Some points, one per row:
[ 51  36  19  -6 -39 -24  24 -46  12  25   2 -26 -12   2   9 -12]
[ 49  65  34 -51 -34 -30  15 -49   1 -10   5   3   3   6  -4  -4]
[ 23   9  20   8 -41 -12   5 -21   3  14  23 -20 -22  -8   5  -6]
[-74 -78 -41  29  87  55 -16  83   8 -53 -26  41  17  14  -9  17]
[-54 -68 -22  47  54  27 -11  56 -22  10   7   2 -15   0   7   8]
[ -6  -9   2  15 -13  -3 -10   0 -21   4  43  -1 -17 -26   6 -12]
[-62 -79 -44  56  63  50 -12  84 -13 -19  -5  24  17  15   1   3]
[ 36  57   8 -17 -78 -10  21 -40  26  30   4 -15  13  17   5 -17]
[ -64  -75 -104   21  124   79  -13  106   30   -4  -22  -10   38   43
    2   16]
[ -3 -30   1  23 -20 -16   8  -1 -15  30  11  -9 -24 -18   6   4]
[ 10 -40  -1  24  42  16  -1  20   5  43   5 -15 -45 -26   8 -25]
[-21   6  20   5 -25  -6 -10 -16   8  10   4  21 -17 -27 -16 -16]
[-29 -71 -21  58  17  18 -15  30 -13   2  10   2   2 -11 -24 -11]
[ 15   8  17  12 -20 -18 -13 -15  -1  12   8  12 -17 -30  -4 -21]
[-74 -73 -69  32 103  64 -14  90 -17   4 -18  -8  14  20  -2  17]
[-72 -83 -61  35  84  54 -15  78   4 -49 -18  33  25   7   4  20]
[  6 -19  18   9 -12 -17  -4  -3   2   1  18   0 -33 -22  -2 -10]
[ 11   3  14  10 -20 -14 -22 -12  -5  26  12  -4 -23 -23  -8 -11]
[ 32   7  25   3 -29 -25  -8 -21  -5  23   1  -5 -19 -13   8  -9]
[ 16  -3  15  11 -19 -17  -1 -22   3  23  12 -12 -25 -25  -2 -13]
[ 62 112  -1 -99 -35 -24  38 -64  25 -10 -15  -5  42  40  -3  20]
[ 25  34  29 -21 -32 -40   4 -43 -13   4   8   2  -1  -4  -1  -6]
[ 33  15  25  -3 -37 -33   6 -28 -13  10  17   5 -11   3  -2  -4]
[  5  28  38  -9 -26 -35   1 -18 -10   1   8   2 -14 -11   9  -9]
[-51 -51 -13  37  31  10 -22  27 -25  11   9   5 -19 -13  -7  -2]
[-15   2  37  -4 -14   1   3 -19 -10  13   6   2 -25 -24   1  -6]
[-36 -26  24  17  -1  -8  -9   6 -15  -3  12  -9 -19 -18  -3 -11]
[ 10   4  27  -6 -16 -17 -15 -15  -2   8  20  -2 -19 -22  -1 -27]
[-55 -51   3  37  25  20 -18  26 -20 -15   7  20  -8 -13   3 -11]
16 more points follow, each with its number after it:
[  0   7  19  24  -4 -28   8  -9   3  17   2  -9 -22 -35  11 -15] 0
[ -8 -19  24  18 -23  -3   1  15 -14   9   7  13 -22 -23  -7  -5] 1
[ -79  -71 -100   25  112   76  -13  105   13   -5  -27   -9   43   38
    2   25] 2
[ 55 101  17 -86 -34 -28  34 -63  15 -11 -16   2  26  28  -7  16] 3
[-72 -81 -77  44 105  66 -17  90   2 -24 -23  -1  38  22   1  20] 4
[ -2  -6  17  22 -26 -17  -7  -9   1   9   3   7 -10 -33 -20  -9] 5
[ -3 -11  28  22 -14 -13 -12  -7 -17   4 -14  -8 -25 -20  23  -3] 6
[-14 -13  26  13 -14 -14  -3  -3 -20  -6  21  -4 -19 -18  -1  -4] 7
[ 19  42  22 -20 -48 -26  17 -36   7   7  12   2 -12 -11  10   4] 8
[ 43  76  31 -55 -50 -27  22 -55  -1 -12  -8   7  20  12  -2   9] 9
[-24 -23  29  14 -32   8  -2  -7 -21  -2   6  -6 -13  -4  -1 -16] 10
[ 17   9  18 -10 -29 -26 -13 -34 -10   1  12   4 -21 -10  -3 -11] 11
[ 28  42  27 -32 -34 -26   5 -43  -1   8   5   2 -11 -14  -9  -5] 12
[ 49  85  23 -56 -47 -32  29 -48   5  -4  -7   3   9  18   2   1] 13
[-52 -54 -11  38  35  15  -7  28 -21  -9  15  -3 -13 -22   2 -10] 14
[-79 -75 -30  29  57  41 -24  66   0 -27  -6  15  14  -7 -20  -6] 15
Which two of these numbered points are nearest to each point below, ignoring the 2 directions in which the first points spread most? Their numbers follow each, nearest first.
[-63 -65 -37  36  72  48 -34  63  17 -71 -18  22   8 -17  -6   3] > 15 11
[ -3   0  19  14 -18 -20 -14 -15  -7   6  14   4 -28 -13  -2 -14] > 11 13
[ 14  10  30 -11 -49  -7   8 -21   5   2  11  -7 -23  -8   5 -10] > 1 8
[ -83  -59 -105   19  120   79  -14  110   18   -5  -28  -11   48   46
   -4   27] > 2 4
[ 23  20  34 -24 -36 -28  -9 -33   2 -14  13  10 -10  -8  -3  -6] > 11 9
[ -82  -59 -107   18  122   78  -12  110   15   -8  -29  -12   49   47
   -1   24] > 2 4
[-42 -20  20  30   9 -10 -10  -2  -8  -3  21 -12  -3 -29  -6 -14] > 14 7
[ -74  -71 -106   19  120   79  -10  106   24  -10  -26  -12   45   44
    2   18] > 2 4
[124  37  33 -16 -15 -16  13 -42 -35  -9 -28  -1  31  20  -1  30] > 6 4
[ 69 101   5 -66 -55 -22  34 -62  22   1 -15 -14  38  34   4   9] > 4 13
[ -2 -20  14  22 -19   2  -8   7 -16  18   7   1 -30 -17   1 -16] > 1 13
[-43 -22  10  27  12  -2 -21   8 -28  -8  21   0 -21 -15   7  -1] > 7 14
[  8   7  23  18 -49  -2  -1 -12   8  16   6  -6  -5 -21  -1 -20] > 5 4
[ -75  -71 -108   16  120   78  -10  107   25   -7  -27  -11   45   43
    2   20] > 2 4
[-28 -18  13  33  11 -10 -14  -4 -22  -1  19  -3 -22 -12  -2 -16] > 14 7
[  1  -4  18  17 -23 -17   2  -8 -22  24   5   5 -19 -16   3 -11] > 13 1
[ -73  -72 -106   19  121   77   -7  107   21  -11  -27  -11   46   43
    0   19] > 2 4
Here are 16 other points, each followed by its number:
[-65 -61  -3  36  35  36 -24  45   9 -21  33  18   1  -6   1   1] 0
[ -3  -3  22  19 -12  -6 -14  -9 -20  19  -6  -8 -28 -25   4  -2] 1
[ 15  15  31  -9 -34 -18  -3 -18 -12   0  13   5  -4 -25  -2 -16] 2
[ 66  99 -17 -57 -37 -36  44 -82  35   7 -15 -15  31  40   3   6] 3
[ 23  16  31 -18 -29 -27 -12 -18   5  -8  10   1 -19 -29  15   8] 4
[ 86  52  21 -22 -35 -18  26 -51  23  22   1  -6  -1   7   1 -12] 5
[-26  -5  20  24   4 -15 -19  -3  -1  12   8   1 -23 -31  -1  -8] 6
[ 67  95 -11 -64 -52 -32  38 -72  36   6 -17 -14  36  41   4   9] 7
[ 40 100  24 -87 -42 -27  31 -63  28  -5 -20   2  36  38  -2  24] 8
[ 35  41  35 -36 -53 -15  18 -37   8   3   4   3 -15   5  -8   1] 9
[ 41  29  22  -6 -39 -26   9 -39  20  28   6  -9 -13  -3  -2 -17] 10
[  9  -3  30  23 -15 -21  -3 -19 -18  13   4  -5  -2 -31   3  -1] 11
[ 37  44  30 -14 -52 -16   9 -33  12 -12   4  -3  -5 -18   7  -3] 12
[ 66  97 -18 -59 -45 -30  40 -80  36   9 -19 -16  29  40   3   7] 13
[ 28  30  29 -15 -33 -22   7 -44 -11   0  -4  -6 -10 -15   8 -12] 14
[ 34   8  16  -4 -28 -15  -8  -5   1  29  19 -19 -30 -10  -1 -23] 15
Which two of these numbered points are nearest to each point below, ignoring the 2 directions in which the first points spread most? Their numbers follow each, nearest first.
[-13 -20   7  34  11 -16 -20  11 -15   2  14   4 -27 -28  -5  -3] > 6 14
[ 43 105  19 -91 -37 -28  34 -63  24 -11 -20  -1  36  35  -4  20] > 8 6
[108  66  19 -28 -39 -21  27 -55  15  14 -12 -20  22  21  -5   8] > 5 10
[ 50 103  18 -90 -33 -29  33 -68  28 -13 -21  -1  40  33  -3  22] > 8 6
[-14 -63 -28  46  52  21 -11  43  -6  22  12 -14 -36 -12  13 -11] > 15 5
[124  63  21 -28 -33 -24  29 -51   7   9 -13 -14  35  32   0  21] > 5 11
[-72 -73 -71  38  94  53 -15  83 -11   7 -10 -17   6  17  -2   0] > 15 10
[ 35  32  28 -20 -31 -33   3 -31  -9   0  17  23  -5  -6   9 -15] > 2 14
[ -62  -76 -103   24  122   78  -14  108   26  -11  -24  -11   41   40
    2   20] > 15 10
[ 69  99  -3 -66 -56 -26  38 -66  31   3 -21 -13  36  38   4  12] > 7 13
[ 44  56  28 -40 -50 -31  21 -47  16   7  -2  -1  -3   9  -2  -2] > 9 10
[ 69  77  13 -49 -44 -21  27 -60  32  21  -4 -14   2  28   4  -8] > 10 15
[-67 -73 -48  35  81  40 -26  73   1 -47 -11  27   6  -6  -4  23] > 4 12
[  1 -14  16  10 -12 -20  -9   2 -24 -16   6  14 -17 -38   4  13] > 4 2
[127  60  17 -25 -27 -24  24 -54  -4   0 -16 -10  38  30   2  21] > 5 11
[-75 -76 -80  33 110  69 -17  93   0  -7 -23  -6  32  18   3  17] > 1 10
[ 82  41  13 -28 -36 -23  23 -50  25  32   0 -19  -9  17   3 -16] > 5 10
